The rows below fall into families. The same turns and mirrors carry the whole set onto itself and the rows of a family onto each other. For each named row, which other rows are in its family? Write them in the order they are listed.
These 15 rows form 5 families of 3 rows each.
K_785: [-1.55  0.11 -1.10  2.63  0.09  1.10 -0.66 -0.92]
K_870: [-1.39 -0.98  0.31  4.06 -1.69 -0.98 -0.54  2.32]
K_806: [-1.74  0.19 -1.17  6.08 -0.20  1.49  1.91  2.73]
K_988: [-2.78 -0.98  0.05  3.03 -0.28 -1.07 -0.30  2.76]
K_596: [-1.36  0.12 -1.09  2.81 -0.12  1.08 -0.70 -1.03]
K_38: [-1.85  0.34 -2.62  4.56  1.53 -0.39  0.74  0.76]
K_683: [-1.50 -0.04 -1.11  2.69 -0.08  1.20 -0.80 -0.95]
K_743: [-4.12 -1.26  1.15  4.28  0.20  1.77  1.15  1.37]
K_108: [-2.32 -2.40 -0.31  3.35 -1.12 -0.13 -1.25  2.51]
K_192: [-3.12 -2.08  1.06  5.07 -1.03  2.40  0.46  0.99]
K_898: [-0.32 -0.57 -2.54  5.78 -0.33  0.20 -0.10  0.20]
K_87: [-2.88 -0.48  1.57  5.29 -0.91  1.34  1.45  1.04]
K_588: [-1.91 -1.84 -3.26  4.47  1.08  1.00 -0.73  0.69]
K_421: [-1.75 -1.56 -1.70  6.04 -0.55  2.61  0.81  2.62]
K_706: [-3.00 -0.89 -1.68  5.10  0.92  2.09  1.44  3.08]

Same family as K_421: K_806, K_706
Same family as K_785: K_596, K_683
Same family as K_87: K_743, K_192
Same family as K_108: K_870, K_988

The rows below fall into families. The same turns and mirrors carry the whole set onto itself and the rows of a family onto each other. For each named row, which other rows are in its family? Write them in the order they are listed.
These 32 rows form 4 families of 8 rows each.
K_552: [ 0.58 -2.64  3.16 -0.95 -1.01  2.16 -0.01  0.02 -0.12  0.30  1.15  1.20]
K_455: [ 1.59 -0.84  1.93 -1.34  0.87  2.20 -0.74  0.41  0.62 -1.30  3.09  0.56]
K_450: [ 2.04 -0.78  1.95 -1.11  1.61  1.58 -0.52  0.25 -0.14 -0.51  3.24  0.13]
K_825: [ 0.84 -3.69 -0.57 -3.61  0.79 -0.45 -0.21 -0.74  0.79 -1.42  2.39  0.63]
K_469: [ 0.77 -2.69  0.61 -2.06 -1.88 -0.49 -0.69 -1.67 -0.48 -3.01  1.43  1.10]
K_184: [ 0.87 -2.86 -0.65 -1.57 -2.63 -0.25 -0.84 -1.46 -0.25 -2.35  1.41  1.41]
K_299: [ 1.80 -0.87  2.31 -1.91  1.29  1.84 -0.62  0.32  0.52 -0.58  2.74  0.44]
K_804: [ 1.93 -3.64 -1.48 -1.97  1.71 -0.30  1.50 -0.84  0.63  0.52  1.06  0.12]
K_649: [ 1.98 -3.57 -1.63 -1.14  1.43 -0.53  2.16 -1.36  0.07  0.70  1.87  0.48]
K_811: [ 1.46 -3.06 -0.87 -3.21  1.00 -1.24 -0.27 -1.07  0.17 -1.56  2.68  0.34]
K_752: [ 0.62 -2.54  0.35 -1.69 -2.72 -0.07 -0.65 -1.53 -0.32 -2.54  1.34  1.63]
K_152: [ 0.50 -2.78  2.85 -1.62 -1.00  1.69  0.22 -0.42 -0.58  0.92  0.76  1.39]
K_532: [ 1.71 -1.49 -0.25  1.09 -2.19  0.75  1.08 -1.99 -0.59 -2.42  1.25  1.38]
K_312: [ 2.78 -0.30 -0.46  1.33  0.59  1.39  1.13 -0.72  0.00 -1.03  3.05  0.55]
K_338: [ 0.89 -3.77 -0.04 -0.06 -0.45  0.78  2.39 -1.22 -0.64  1.63  0.34  0.66]
K_818: [ 0.99 -1.98 -1.19  1.23 -2.16  0.43  1.32 -1.41  0.17 -2.29  1.33  1.01]
K_764: [ 1.18 -3.81  0.11 -0.33 -0.02  1.04  1.80 -0.62 -0.67  1.96  0.11  0.25]
K_971: [ 1.54 -1.40 -0.84  1.51 -2.11  1.00  1.24 -1.52 -0.39 -1.79  1.48  0.80]
K_569: [ 0.78 -3.52  0.62  0.38 -0.16  1.20  2.35 -0.59 -0.14  1.69  0.41  0.94]
K_562: [ 1.83 -3.30 -1.82 -1.66  1.76 -0.46  1.85 -1.06  0.53  0.25  1.89 -0.17]
K_499: [ 1.30 -2.84 -0.46 -3.61  0.45 -0.93 -0.50 -1.05  0.69 -1.95  2.43  0.64]
K_600: [ 1.48 -3.28 -1.09 -3.64  0.22 -0.80 -0.58 -1.03  0.83 -1.48  1.78  1.11]
K_860: [ 1.74 -1.35 -1.29  1.20 -2.10  0.79  0.58 -1.25 -0.27 -2.33  1.36  0.47]
K_150: [ 2.91 -0.07 -0.33  0.74  0.72  1.76  0.34 -0.17  0.62 -1.66  2.29  0.04]
K_181: [ 2.13 -0.54  2.06 -1.30  0.95  2.30 -0.84  0.52  0.40 -0.41  2.35  0.97]
K_910: [ 1.32 -3.42 -1.38 -1.37  2.11  0.11  2.06 -0.53  0.68  0.74  1.84  0.22]
K_731: [ 0.34 -3.48  0.17 -1.92 -2.42 -0.29 -0.27 -1.38  0.15 -2.45  1.39  1.31]
K_508: [ 2.58 -0.22 -0.40  0.75  1.09  1.63  0.98 -0.33  0.50 -1.21  2.84 -0.17]
K_405: [ 2.03 -0.43 -1.03  0.81  0.81  1.41  0.96 -0.26  0.81 -2.00  3.00  0.32]
K_665: [ 1.13 -3.73  0.92 -0.38 -0.35  0.82  2.24 -1.49 -0.79  1.42  0.08  1.22]
K_871: [ 0.91 -2.61  3.36 -1.69 -0.15  1.65 -0.08 -0.33 -0.92  0.35  0.94  0.87]
K_681: [ 0.89 -2.58  2.50 -1.05 -0.67  2.09 -0.18  0.04 -0.75  1.31  0.90  1.24]

Same family as K_600: K_184, K_804, K_764, K_860, K_150, K_181, K_681
Same family as K_665: K_450, K_469, K_649, K_811, K_532, K_312, K_871

The rows below fall into families. The same turns and mirrors carry the whole set onto itself and the rows of a family onto each other. For each named row, which other rows are in its family? Write them in the order they are listed.
These 40 rows form 5 families of 8 rows each.
K_254: [-0.07 -1.56  0.21  0.00  2.39 -0.95  2.17  0.84 -0.03 -2.23 -1.71  1.16
 -0.49  1.79 -0.79 -1.60 -1.15  0.92 -1.16 -1.56]
K_80: [-0.94  1.62  0.24  3.32  1.57  0.55 -1.33  1.29  0.61 -0.63 -2.14 -1.44
 -1.67  2.88  1.62  0.69 -0.70  0.51 -0.29 -1.30]
K_992: [ 0.11  1.96  0.51  0.74  0.38 -0.95  1.80 -1.11  0.60  3.42 -3.48  1.12
 -1.74  2.84 -0.78 -1.93 -0.71  1.34 -1.75 -1.56]
K_399: [-1.66  3.13 -0.71  1.10  0.95  1.23  1.11  0.74  2.45 -0.33 -2.15 -1.45
 -3.45  0.61  1.20 -0.53 -2.29  0.46 -0.62 -1.80]
K_311: [-1.82  0.39  0.61  2.86  1.73  0.01  0.03  0.79  1.35 -2.26 -0.67  0.84
 -2.45  1.81  0.32  0.43 -0.66 -1.00 -0.42 -0.75]
K_521: [-0.42  2.81  0.05  0.91  0.02 -0.82  1.45  0.51  0.36  2.48 -2.66 -1.30
 -0.58  1.87  0.43 -1.64 -1.72  1.75  2.71 -0.06]
K_900: [-1.24  0.19  1.65 -0.64 -0.01 -1.57  1.44  0.62  0.70  0.25 -1.99  1.81
 -1.72  2.15 -0.86 -2.62 -4.13  1.44 -0.59 -2.94]
K_173: [ 0.64  1.86  1.75  1.99  1.58 -0.55  0.26 -0.13  1.70 -1.73 -1.61 -0.95
 -1.28  1.79  1.48 -3.39 -0.68  1.82  2.19 -0.54]
K_505: [ 0.86  1.02  1.74  2.32  1.26 -0.62  1.90 -1.60  2.27  0.61 -3.71  1.21
 -1.84  2.82  1.65 -3.14 -0.11  1.34 -0.33 -2.27]
K_720: [-1.24  1.61 -0.47  1.47  1.05 -0.14 -0.51 -0.53  0.68  0.95 -1.20 -2.47
 -1.96  2.90  0.22 -1.75 -2.09  1.69  1.53  1.20]
K_443: [ 0.09  2.16 -0.13  0.06 -1.08 -0.83 -0.81  0.22 -0.60  1.04 -1.11 -0.25
 -1.04  1.82 -0.40 -1.79 -1.74  1.03  1.69  1.23]
K_800: [-3.07  2.58 -0.23  1.03  0.38  0.26 -0.34  0.62  1.46  0.83 -2.12 -1.38
 -3.26  2.20 -0.51 -1.53 -3.62  2.04  0.22 -1.76]
K_47: [-2.86  1.71 -0.68  0.67  0.29  2.07  0.43 -0.03  1.63 -1.57 -1.47 -1.18
 -2.54  1.63  1.01 -0.21 -2.27  0.30 -1.09 -1.57]
K_293: [-0.13  1.44  2.19  2.58  1.01  0.28  0.59 -0.25  2.20  1.21 -2.52 -0.37
 -0.88  2.40  1.88 -1.99  0.02  0.12  2.65 -0.26]
K_468: [-3.09  1.07 -0.75  1.11  0.50  1.40  0.52  1.19  1.18 -1.31 -1.89 -0.81
 -2.69  1.24 -0.02 -0.42 -2.69 -0.29  1.66 -1.50]
K_662: [-1.19 -0.45 -0.60  1.71  1.36  0.01 -0.44 -0.47  0.78 -2.43 -1.24  0.56
 -1.27  2.94  0.30  0.97 -0.54  0.46 -1.46 -1.02]
K_105: [-2.31 -0.11  0.22 -1.51  1.25  1.20  1.97  0.70  0.97 -0.38 -2.16  0.13
 -2.06  0.94 -1.63 -2.79 -3.02  0.68 -0.67 -1.87]
K_134: [ 0.81 -0.89  2.08  1.58  1.12 -1.32  0.46  1.30 -0.13 -1.19 -2.05  1.83
 -0.20  2.83  1.26 -0.45 -1.15 -0.19 -1.08 -2.47]
K_453: [-0.21  0.17  1.52  0.85  2.62 -1.16  1.46  0.85  0.12 -1.97 -0.85  1.85
 -1.14  1.57 -1.65  0.14 -2.18  0.41 -1.55 -1.75]
K_916: [-1.48  0.86  0.19 -0.82  1.37  0.16  1.92  1.30 -0.03 -1.03 -2.10  0.16
 -1.33  1.07 -1.99 -0.70 -4.20  1.13  0.51 -2.56]
K_608: [ 0.40  2.37  0.36  0.15 -0.83 -0.03 -0.18  0.11 -0.33  2.78 -2.64 -0.87
 -0.72  2.61  0.13 -1.63 -1.49  1.92  0.45  0.86]
K_432: [ 1.00  0.43  1.80  2.21  0.95 -0.54  1.02 -0.56  2.02  0.91 -4.29  2.29
 -1.15  2.25  1.28 -2.78 -0.27  0.90  0.02 -2.80]
K_285: [ 1.15  2.76  0.54  0.95  0.78 -1.98  2.19 -0.99  0.13  2.86 -2.83  1.35
 -1.31  1.69 -0.92 -1.43 -2.55  1.43 -0.02 -1.14]
K_385: [-2.09  0.39  0.62 -1.27  0.96  0.74  1.17  1.47  0.47 -1.14 -2.50 -0.49
 -2.41  0.23 -0.65 -2.47 -3.40  1.26 -1.03 -2.11]
K_753: [-0.19  3.57  0.28  0.74 -0.82 -0.27 -0.24  0.35  0.76  2.20 -1.89 -0.74
 -0.54  2.31  0.32 -1.35 -1.62  2.75  0.32  0.45]
K_283: [-1.29  1.27 -0.46 -0.60 -0.51 -0.91  2.21 -1.35  0.14  2.55 -1.38  0.29
 -1.91  2.57 -0.89 -2.09 -3.53  0.50 -0.51 -0.86]
K_908: [-2.39  1.64 -1.21  0.70  0.75  2.46  0.05 -0.27  1.41 -0.88 -1.37 -1.03
 -3.04  1.43 -0.17 -0.75 -2.58 -0.01 -0.69 -0.28]
K_677: [-0.20  2.07 -0.34  0.09 -0.06 -0.15  1.26 -0.97 -0.36  2.95 -2.80  1.54
 -1.47  2.24 -1.66 -0.73 -1.00 -0.57 -1.00 -2.09]
K_833: [ 0.96 -0.26  1.61  0.83  1.78 -0.63  3.05 -0.96  0.25  0.92 -2.73  1.45
 -1.26  2.12  0.81 -2.33 -1.75 -1.01 -1.61 -2.81]
K_136: [-0.30  2.42  0.64  0.72 -0.54 -1.20  1.18 -0.25  0.99  3.30 -3.13  2.03
 -1.93  1.65 -0.50 -2.41 -1.56  1.32 -1.57 -1.59]
K_369: [ 1.11 -0.01  1.57  2.96  3.35  0.18  0.39 -0.10  0.74 -0.71 -2.51 -1.34
 -1.34  2.50  1.97 -1.93 -0.31  0.27  0.49 -0.69]
K_139: [ 0.44 -1.85  1.08 -0.45  1.43 -1.74  0.33  0.77  0.87 -0.89 -1.72  1.97
 -0.37  2.59 -1.35 -0.40 -1.34  0.87  0.23 -0.96]
K_115: [ 0.32  1.68  1.57  2.02  2.59  0.15  2.31 -1.24  1.95  0.16 -3.34  0.83
 -1.60  2.31  0.24 -2.39  0.05  0.26 -0.49 -3.82]
K_796: [ 1.21  1.41  1.61  1.66  0.09  0.17  0.01 -0.40  1.24 -0.10 -2.74 -0.81
 -0.88  2.64  2.56 -2.90 -0.91  1.88  1.91  0.24]
K_729: [-0.70  0.33  1.06 -1.00  1.44 -0.37  0.72  1.32  1.71 -0.30 -2.85  0.32
 -3.05  0.12 -1.19 -2.86 -3.84  1.55  0.50 -1.59]
K_841: [-0.51  1.02 -0.69  1.69  0.91 -0.10  0.79  0.22  1.59 -0.89 -0.98  0.16
 -0.72  3.13  1.07  2.00  0.21 -0.26 -0.87 -1.16]
K_929: [-0.51 -1.82  0.69 -0.16  2.02 -1.30  0.45  0.99 -0.37 -1.98 -2.22  1.30
 -1.17  1.59 -1.29 -1.21 -1.71  1.43 -1.40 -1.47]
K_186: [ 1.06  1.55  1.42  2.20  0.72  0.31 -0.50  0.11  1.76 -0.03 -3.00 -0.51
  0.23  2.85  2.08 -1.82 -0.41  2.36  1.93 -0.74]
K_384: [-0.18  0.24 -1.14  2.17  1.89  0.29  0.13 -0.14  0.42 -2.79 -0.96  0.09
 -1.45  2.17  0.66  0.36 -0.63  0.26 -1.14  0.02]
K_792: [ 1.38  1.48  2.60  2.58  1.79 -0.89  1.29 -1.72  1.87  1.61 -2.70  2.33
 -1.57  2.18  0.50 -1.78 -0.92 -0.18 -0.04 -1.30]

Same family as K_453: K_311, K_521, K_293, K_468, K_916, K_285, K_792
Same family as K_385: K_992, K_505, K_47, K_662, K_608, K_796, K_929
Same family as K_134: K_80, K_900, K_720, K_800, K_283, K_833, K_369
Same family as K_105: K_254, K_432, K_753, K_908, K_136, K_186, K_384

